128 stands for zero in the data rows.
Each row has a hidden score. How much does it go up from the first row of each pair to the second? 15 means little or no change, 30 a big rise and 0 a big fall. The score is a weighted sum of the row's numbers plus the product of two more (or one squared), each taken from its middle value.
[114 110  33  81  85 158 138 136 123  87]
[126 114 162 138 118 143 127 121 140 141] 9
[117 133 120 145 144 138 114 137 123 122]
[142 109 116 135 130 133 143 156 110 113] 13
[130 120 172 146 126 119 145 137 145 139]
[153  80 135 144 130 133 131 139 118 128] 17
[159 126 142 136 115 111 125 111 136 129]
[116 160 146 163 154 127 108 153 128 159] 16
[133 110 130 164 127 170 137 138 120 123]
[122 168 136 168 156 114 134 134 139 130] 17
[149 121 117 135 178 151 176 101 146 208]
[139 128 146 172 141 120 113 133 143 124] 19
[129 126 135 150 131 139 139 137 104 122]
[ 77 139 165 145 116  97 123 104  22 119] 11
[149 110 135 158 144 105  92 142 149 109]
[116 165 173 169 137  81 147 107 146 128] 8
[162  48 129  61  72  90 208 168  83  87]
[148 126 122 143 143 116 138 132 128 125] 16
[143 147 143 130 132 128 117 127 140 144]
[125  90 131 146 159 131 138 140 115 110] 18
[136  96 110 127 100 161 131 113 134 149]
[117 127 116 133 112 169 123 138 131 127] 17
[143 114 153 143 110 133 163 158 138 103]
[ 91 121  76  94 112 136 131 144 138 119] 20
[133 101 123 130 122 105 139 133 121 145]
[149 138 101 120 137 155 171 134 168 142] 16
[150 113 166 154 147  97 118 105 151  87]
[119 145 128 125 156  98 145 132 142 145] 12
[180 143 119 151 165 148 126 102 152 187]
[145 102 100 138 105 142  76 118 122 105] 18
[113 117 154 135 132 151 122 131  79 100]
[117 168 122 126 136  99 117 107 157 133] 15
[119 103  77 116 120 141 120 145 142  91]
[231 145  11  23  45 250 149 129 102 112] 12
[107 116  92 108 137 131 121 139 168  90]
[ 78 199 170 140 221  29 173 105  82 255] 3
[106 121 102  91 100 164 103 125 156 110]
[149 158 154 134 142 133 112 148 134 132] 14
[194 129  40  64  42 216 135 145 129  95]
[186 154 148 159 149  96 143 145 152 184] 11
[163 145 154 148 128 159 123 163 105  89]
[108 161 142 116 118 119 141 116 159 100] 12
[114 138 149 139 120 107 135 132 128 128]
[129 146 145 144 129 111  66 169  86 127] 16
[154 152 152 141 118 137 154 122 142  95]
[123  88 143  57 119 141 143 108 139  79] 23
[132 147 143 144 131 133 121 131 143 139]
[100 137 107 112 111 146  97 125 135 131] 18
[110 109  99 104 111 166 111 133 126  79]
[148 124 125 132 150 134 137 130 148 133] 12
[148 132 138 147 103 135 121 148 137  95]
[ 75 125 121 111 134 128 132 140 157 138] 17
[136 138  68 121  69 148 140 165 143 127]
[142 115 133 150 136 157 147 134 130 114] 18
[129 163 139 128 113 133 149 137 147 109]
[236  47  77 114 127 117 174 142 121 231] 8
[137 144 140 159 174 131 118 141  88 143]
[132 162 181 136 143 106 134 168 127 114] 15
[133 120 144 146 140 115 119 124 134 120]
[127 146 144 111 149  84 118 110 108  67] 19
[ 47 185  65 131  79 101 200 171 117 145]
[118 107 115 104 130 162 129 115 152  95] 19
[124 172 151 122 124 134  99 130 148  95]
[139 152 150 130 141 118 119 102 108 110] 13
[ 57 123  68   0  96 142  27 153 138 198]
[129 163 173 140 184 127 127 152 120 137] 23
[156 120 124 140 140 159 125 149 138 113]
[127 112 167  95 145  88 120 110 132 111] 15
[142 138 148 118 168 109 142 145 125 124]
[174 106 123 145 118 147 183 151 114 116] 10
[145 104 126 131 150 133 125 118 116 130]
[191  97 129 122 123  63 144 108 142 250] 2
[126 151 132 128 152 100 125 119 141 135]
[129 123 156 145 133 161 141 118 129 116] 13
[128 128 130 115 146 127 121  99 180 143]
[121 157 154 135 125 126  76 138 153 109] 16
[124 156 149 150 131 104 123 142 138 141]
[151 137 140 119 136 134 145 137 137 107] 19
[160  82  32  69 102  84 184  94 100 106]
[130 126 128 141 143 147 141 137 137 117] 18
[132  94 136 120 137 147 152 135 131 118]
[113 104 118 109 101 150 123 163 145 152] 12
[139 150 130 131 138 113 112  96 159 122]
[128 186 174 164 219 112 200  96 104 205] 9
[147  81 117 117 115 182 135 143 112  60]
[121  79 103 113 123 151 118 158 134 133] 11
[178 136 153 124 155 118 200  58 148  79]
[126 120 128 116 127 111 149 130 160 109] 15
[101 130  91 103  97 162 108 102 138 111]
[133 104 127 157 174 125 157 125 101  83] 17
[132 145 142 137 112 143 125  99 147 140]
[101 173 150 164 142 103 127 146 154 104] 19
[143 130 112 106 129 124 129 147 117 110]
[ 90 135 169 124  85  73 106 138  30 149] 2
[ 87 106  98 130 102 172 113 141 153 139]
[144 136 148 134 135 174 137 148 108  93] 18
[ 70 131  43 113  93  78 249 155  99 122]
[121 148 105 118 104 156 143 156 118 112] 14
[152 132 118 141 153 116 127 154 154 156]
[ 65 116 161 135 101 109 114 104  18 149] 6
[133 152  89 122 115 164  77 136 113 127]
[140 154 158 125 158 100 163  97  81 152] 9
[173 163  40  32  66 188  94 123  54 126]
[108 100 151 141 141 134 136 143 158 134] 17
[ 93 171 120 127 121 139 110 129 135 112]
[ 88 172 137 189 153 162 193  82 132  77] 7
[127  98 157 146 108 159 163 152 125 113]
[106 173 112 117 131  81 126 168 104 141] 17
[165 111 130 114 146  88 164 110 164 200]
[144 123 124 142  95 132 134 150 129 134] 16
[147 120 153 132 153 121 167 138 131 128]
[110 138 135 137 153 130 131 140 153 134] 17
[172  91 147 164 123 138 176 121 163 165]
[103 121 106  90 113 150 125 136 172 114] 24
[ 12 143  41  58  73 112 208 104 203  90]
[139 107 135 152 113 132 129 142 161  86] 11
[128 132 126 139 165 130 116 118 145 160]
[115 111 102 103 127 146 106 144 138 106] 17
[150 114 150 134 120 135 132 153 149 134]
[132 117 158 163 166 135  77 136  99 115] 19
[123  91 152 133 120 157 157 120 112 127]
[135 117 134 118 120 130 132 164 146 106] 18
[127 130 143 162 129  81 113 146 150 102]
[123 127 143 128 118 132 127 104 157 117] 14
[132 126 142 145 127 135 101 158  83  73]
[137 100 144 134  99 125 132 143 137 126] 10
[ 55 110 115 104  96 103 118  66  50 168]
[112 131  87 126  95 174  79 157 141 136] 23
[114 107 130 164 134 133 113 136 138  99]
[133 113 148 104 142  85 102 121 179 115] 16
[125 110 135 149 139 137 134  62 142 132]
[126 130 154 142 124 123 123 153 145 110] 17
[ 11 151  57  73  57 100 240 162 144  75]
[114 152 134 149 153 131  77 129 147 134] 19
[136 144 158 152 123 159 138 136 142 110]
[151 120 131 122 127 128 148 136 121 137] 15
[125 113 177  93 120  71 128 153 135 100]
[109 141 147 111 151 151 138 121 147 121] 16
[118 114 150 126 175 131 122 130 116 143]
[147 165 133 126 109 102 137 118 154 140] 10
[131 151 136 143 138 138 100 138 143 156]
[140 129 130 137 164 119 134 133 134 125] 17
[136 114 147 143 156 146 125 144 134 133]
[132 101 132 113 112 156 138 157 123 111] 14
[132 105 141 157 144 150 146 152 122 122]
[134  86 132 107 108 123 174 121 117  63] 17
[132 141 151 163 145 144 106 150  95  91]
[124  92 145 130 129 133 131 160 119 115] 13
[154 132 126 153 126 170 146 138 124 125]
[120 116 127 132 124 168 143 148 143 123] 17
[145 132 147 144 139 136 118 145 107 110]
[120 174 149 131 142 116  93 111 116  99] 17
[119 168 167 107 143  89 120 136 135 142]
[ 73 109 142 129  89 100 137 115  28 138] 7
[184 108 118 121 138 120 179 125 114 195]
[102 125 173 104 149 116 129 132 115 131] 22
[132 133 141 142 158 107 123 118 148 137]
[153  66 101  83 110  60 201  83  97  91] 10
[121 157 137 119 125 116 121 131 150 129]
[ 72 134 130 125 135 107 208  70 143  61] 14
[141 130 159 129 141 110 132 133 147 122]
[111 144 164 126 175 135 110 111 106 187] 13
[ 19  57  70   0 109 141  51 186 211 232]
[125 152 139 153 120 103 116 124 126 142] 16
[160 127 140 151 141 134 157 137 105 112]
[146 142 153 135 123  95 152 134 117 122] 13
[121 153 149 157 147  98 108 143 127 105]
[112 104 104 102 116 149 109 165 143 124] 15
[130 132 139 123 142 123  85 114 159 128]
[ 94 170 136 103 142 125  97 128 148 147] 14
[126 143  98 110  81 149 122 162 152 118]
[130 105 138 154 140 119 137 107 118 125] 15
